In the data rows, the value 128 means zero.
Here is a table of points, one per row:
[140. 118. 153. 109. 98. 122. 117. 118. 107. 136. 115. 81. 168. 139. 114. 105. 145. 102. 131.
 92. 121. 136. 123. 101. 131. 133. 155. 143. 81. 53. 111. 129. 151. 126. 117. 97. 147. 190.
 114. 142. 123. 102. 135.]
[88. 123. 103. 112. 149. 127. 116. 143. 60. 128. 117. 143. 146. 93. 143. 111. 123. 115. 160.
 110. 134. 135. 101. 159. 144. 104. 77. 104. 117. 145. 125. 115. 133. 116. 113. 140. 121. 132.
 149. 170. 152. 174. 97.]
[125. 102. 152. 157. 123. 109. 112. 158. 140. 105. 177. 76. 136. 100. 118. 135. 109. 117. 149.
 137. 130. 125. 136. 151. 100. 104. 117. 147. 164. 142. 128. 142. 116. 158. 98. 86. 100. 149.
 113. 153. 115. 123. 150.]
[130. 149. 93. 134. 121. 118. 150. 139. 149. 124. 116. 87. 156. 169. 137. 113. 140. 88. 101.
 98. 118. 160. 163. 159. 157. 77. 156. 122. 105. 191. 152. 121. 124. 100. 147. 113. 130. 133.
 89. 139. 142. 118. 132.]
[136. 133. 143. 79. 178. 148. 139. 121. 122. 124. 115. 123. 110. 136. 124. 92. 132. 146. 132.
 123. 137. 152. 147. 97. 151. 115. 132. 179. 150. 137. 124. 100. 87. 111. 113. 102. 103. 134.
 136. 79. 128. 145. 137.]
[146. 112. 95. 166. 136. 118. 134. 152. 152. 150. 65. 105. 133. 70. 128. 113. 136. 147. 114.
 132. 94. 139. 130. 105. 91. 148. 111. 94. 144. 98. 118. 135. 111. 123. 168. 121. 125. 112.
 144. 107. 130. 127. 101.]
[132. 116. 137. 133. 110. 148. 120. 108. 111. 127. 112. 132. 125. 152. 172. 167. 108. 107. 99.
 128. 122. 155. 163. 150. 60. 144. 186. 131. 152. 110. 105. 116. 129. 112. 90. 148. 97. 128.
 127. 141. 148. 137. 129.]
[140. 123. 101. 135. 110. 164. 91. 109. 137. 53. 121. 127. 113. 107. 112. 142. 116. 106. 114.
 128. 152. 117. 168. 126. 138. 140. 95. 125. 128. 119. 103. 152. 120. 103. 103. 90. 177. 100.
 118. 146. 154. 103. 137.]
[135. 131. 147. 126. 148. 106. 141. 112. 138. 121. 135. 188. 118. 116. 147. 116. 125. 113. 112.
 133. 136. 82. 156. 125. 89. 85. 110. 129. 120. 119. 187. 105. 114. 102. 143. 101. 124. 153.
 103. 140. 75. 126. 114.]
[73. 148. 147. 137. 134. 119. 105. 129. 118. 154. 120. 119. 85. 89. 96. 116. 119. 125. 92.
 129. 161. 132. 88. 90. 106. 134. 125. 130. 96. 157. 136. 101. 160. 131. 125. 149. 92. 83.
 109. 119. 137. 86. 128.]
[150. 86. 123. 119. 106. 103. 150. 100. 122. 120. 183. 153. 123. 131. 88. 94. 163. 131. 119.
 130. 115. 119. 77. 114. 141. 123. 146. 64. 144. 143. 104. 90. 103. 109. 118. 117. 125. 135.
 144. 98. 151. 123. 115.]
[144. 123. 133. 130. 65. 131. 72. 136. 129. 174. 112. 152. 81. 130. 124. 136. 134. 158. 118.
 138. 79. 125. 99. 167. 144. 162. 113. 167. 115. 154. 119. 120. 124. 124. 124. 112. 135. 148.
 95. 125. 97. 154. 118.]
[168. 121. 153. 176. 160. 140. 144. 93. 109. 147. 131. 121. 96. 135. 153. 119. 120. 93. 130.
 181. 158. 180. 128. 138. 168. 151. 135. 108. 116. 124. 155. 113. 129. 152. 148. 120. 137. 127.
 183. 161. 111. 135. 128.]
[157. 152. 113. 112. 139. 116. 102. 95. 140. 106. 118. 145. 128. 122. 106. 137. 111. 74. 142.
 121. 109. 108. 126. 156. 139. 103. 134. 150. 146. 104. 79. 143. 136. 179. 172. 173. 89. 133.
 145. 110. 93. 125. 114.]
[125. 116. 143. 135. 125. 137. 103. 174. 180. 133. 135. 176. 138. 147. 109. 123. 193. 142. 130.
 129. 155. 135. 118. 133. 109. 116. 148. 180. 144. 123. 127. 166. 143. 111. 161. 127. 125. 125.
 165. 174. 161. 147. 119.]
[147. 151. 109. 95. 152. 72. 138. 150. 109. 132. 138. 94. 111. 111. 119. 144. 161. 171. 104.
 159. 143. 93. 159. 169. 151. 131. 149. 110. 111. 82. 142. 132. 144. 126. 131. 142. 140. 101.
 106. 116. 146. 159. 149.]
[102. 103. 98. 86. 158. 134. 138. 160. 127. 131. 125. 140. 100. 186. 126. 153. 78. 136. 118.
 165. 141. 127. 107. 125. 126. 147. 112. 79. 161. 135. 148. 187. 173. 124. 123. 117. 114. 175.
 129. 86. 126. 86. 132.]
[184. 164. 142. 142. 137. 157. 138. 141. 121. 150. 142. 142. 160. 88. 117. 145. 102. 127. 173.
 89. 132. 122. 115. 159. 120. 154. 147. 131. 129. 148. 166. 155. 110. 91. 122. 144. 131. 139.
 118. 100. 152. 97. 132.]
[108. 148. 110. 107. 149. 118. 135. 131. 123. 133. 148. 139. 130. 127. 161. 173. 144. 159. 141.
 112. 96. 148. 92. 94. 151. 150. 120. 131. 151. 138. 107. 99. 135. 99. 141. 105. 128. 94.
 126. 175. 90. 95. 153.]
[139. 117. 142. 108. 87. 151. 138. 122. 131. 156. 146. 127. 176. 133. 150. 151. 134. 103. 129.
 107. 177. 162. 124. 105. 132. 149. 89. 125. 165. 128. 135. 138. 146. 165. 157. 127. 140. 92.
 84. 95. 132. 160. 121.]
[110. 110. 154. 154. 114. 109. 122. 120. 166. 80. 101. 145. 137. 157. 165. 106. 117. 126. 142.
 110. 114. 112. 114. 108. 168. 152. 140. 122. 108. 117. 146. 135. 144. 108. 112. 137. 88. 101.
 135. 108. 131. 180. 191.]
[110. 150. 108. 142. 143. 158. 155. 85. 169. 162. 124. 124. 129. 122. 100. 102. 124. 174. 157.
 142. 103. 118. 130. 117. 126. 92. 150. 114. 141. 123. 120. 156. 166. 144. 58. 143. 170. 103.
 124. 121. 106. 142. 85.]
[98. 162. 163. 136. 122. 72. 104. 133. 130. 116. 151. 128. 157. 155. 137. 147. 124. 138. 99.
 122. 132. 121. 167. 106. 171. 152. 118. 131. 110. 129. 130. 151. 76. 126. 111. 165. 125. 134.
 148. 148. 124. 123. 73.]
[107. 166. 118. 141. 164. 127. 115. 115. 99. 119. 147. 149. 132. 142. 138. 101. 117. 139. 144.
 156. 102. 105. 142. 100. 89. 142. 135. 131. 114. 158. 118. 103. 141. 187. 169. 138. 167. 153.
 106. 123. 183. 136. 155.]
[133. 118. 149. 104. 101. 191. 159. 174. 145. 107. 135. 96. 106. 126. 129. 123. 161. 128. 141.
 143. 108. 117. 162. 128. 112. 128. 98. 119. 121. 126. 127. 98. 134. 141. 130. 200. 139. 145.
 166. 125. 87. 118. 152.]
[103. 86. 102. 153. 101. 132. 188. 110. 94. 140. 99. 116. 135. 144. 115. 165. 94. 162. 138.
 114. 161. 104. 92. 147. 115. 93. 129. 161. 96. 124. 116. 126. 78. 161. 136. 116. 160. 108.
 150. 128. 133. 106. 132.]
These points spread out most along one direction. For each point below, how far along it does it lie, from 0 to 99? 50 is the average, and the first point above lies past it. One standard deviation of the points above along it is 16.
[168. 121. 153. 176. 160. 140. 144. 93. 109. 147. 131. 121. 96. 135. 153. 119. 120. 93. 130.
 181. 158. 180. 128. 138. 168. 151. 135. 108. 116. 124. 155. 113. 129. 152. 148. 120. 137. 127.
 183. 161. 111. 135. 128.] ~ 51
[135. 131. 147. 126. 148. 106. 141. 112. 138. 121. 135. 188. 118. 116. 147. 116. 125. 113. 112.
 133. 136. 82. 156. 125. 89. 85. 110. 129. 120. 119. 187. 105. 114. 102. 143. 101. 124. 153.
 103. 140. 75. 126. 114.] ~ 56
[144. 123. 133. 130. 65. 131. 72. 136. 129. 174. 112. 152. 81. 130. 124. 136. 134. 158. 118.
 138. 79. 125. 99. 167. 144. 162. 113. 167. 115. 154. 119. 120. 124. 124. 124. 112. 135. 148.
 95. 125. 97. 154. 118.] ~ 50
[150. 86. 123. 119. 106. 103. 150. 100. 122. 120. 183. 153. 123. 131. 88. 94. 163. 131. 119.
 130. 115. 119. 77. 114. 141. 123. 146. 64. 144. 143. 104. 90. 103. 109. 118. 117. 125. 135.
 144. 98. 151. 123. 115.] ~ 32
[103. 86. 102. 153. 101. 132. 188. 110. 94. 140. 99. 116. 135. 144. 115. 165. 94. 162. 138.
 114. 161. 104. 92. 147. 115. 93. 129. 161. 96. 124. 116. 126. 78. 161. 136. 116. 160. 108.
 150. 128. 133. 106. 132.] ~ 34
[139. 117. 142. 108. 87. 151. 138. 122. 131. 156. 146. 127. 176. 133. 150. 151. 134. 103. 129.
 107. 177. 162. 124. 105. 132. 149. 89. 125. 165. 128. 135. 138. 146. 165. 157. 127. 140. 92.
 84. 95. 132. 160. 121.] ~ 55
[133. 118. 149. 104. 101. 191. 159. 174. 145. 107. 135. 96. 106. 126. 129. 123. 161. 128. 141.
 143. 108. 117. 162. 128. 112. 128. 98. 119. 121. 126. 127. 98. 134. 141. 130. 200. 139. 145.
 166. 125. 87. 118. 152.] ~ 51
[107. 166. 118. 141. 164. 127. 115. 115. 99. 119. 147. 149. 132. 142. 138. 101. 117. 139. 144.
 156. 102. 105. 142. 100. 89. 142. 135. 131. 114. 158. 118. 103. 141. 187. 169. 138. 167. 153.
 106. 123. 183. 136. 155.] ~ 35
[125. 102. 152. 157. 123. 109. 112. 158. 140. 105. 177. 76. 136. 100. 118. 135. 109. 117. 149.
 137. 130. 125. 136. 151. 100. 104. 117. 147. 164. 142. 128. 142. 116. 158. 98. 86. 100. 149.
 113. 153. 115. 123. 150.] ~ 65
[132. 116. 137. 133. 110. 148. 120. 108. 111. 127. 112. 132. 125. 152. 172. 167. 108. 107. 99.
 128. 122. 155. 163. 150. 60. 144. 186. 131. 152. 110. 105. 116. 129. 112. 90. 148. 97. 128.
 127. 141. 148. 137. 129.] ~ 69
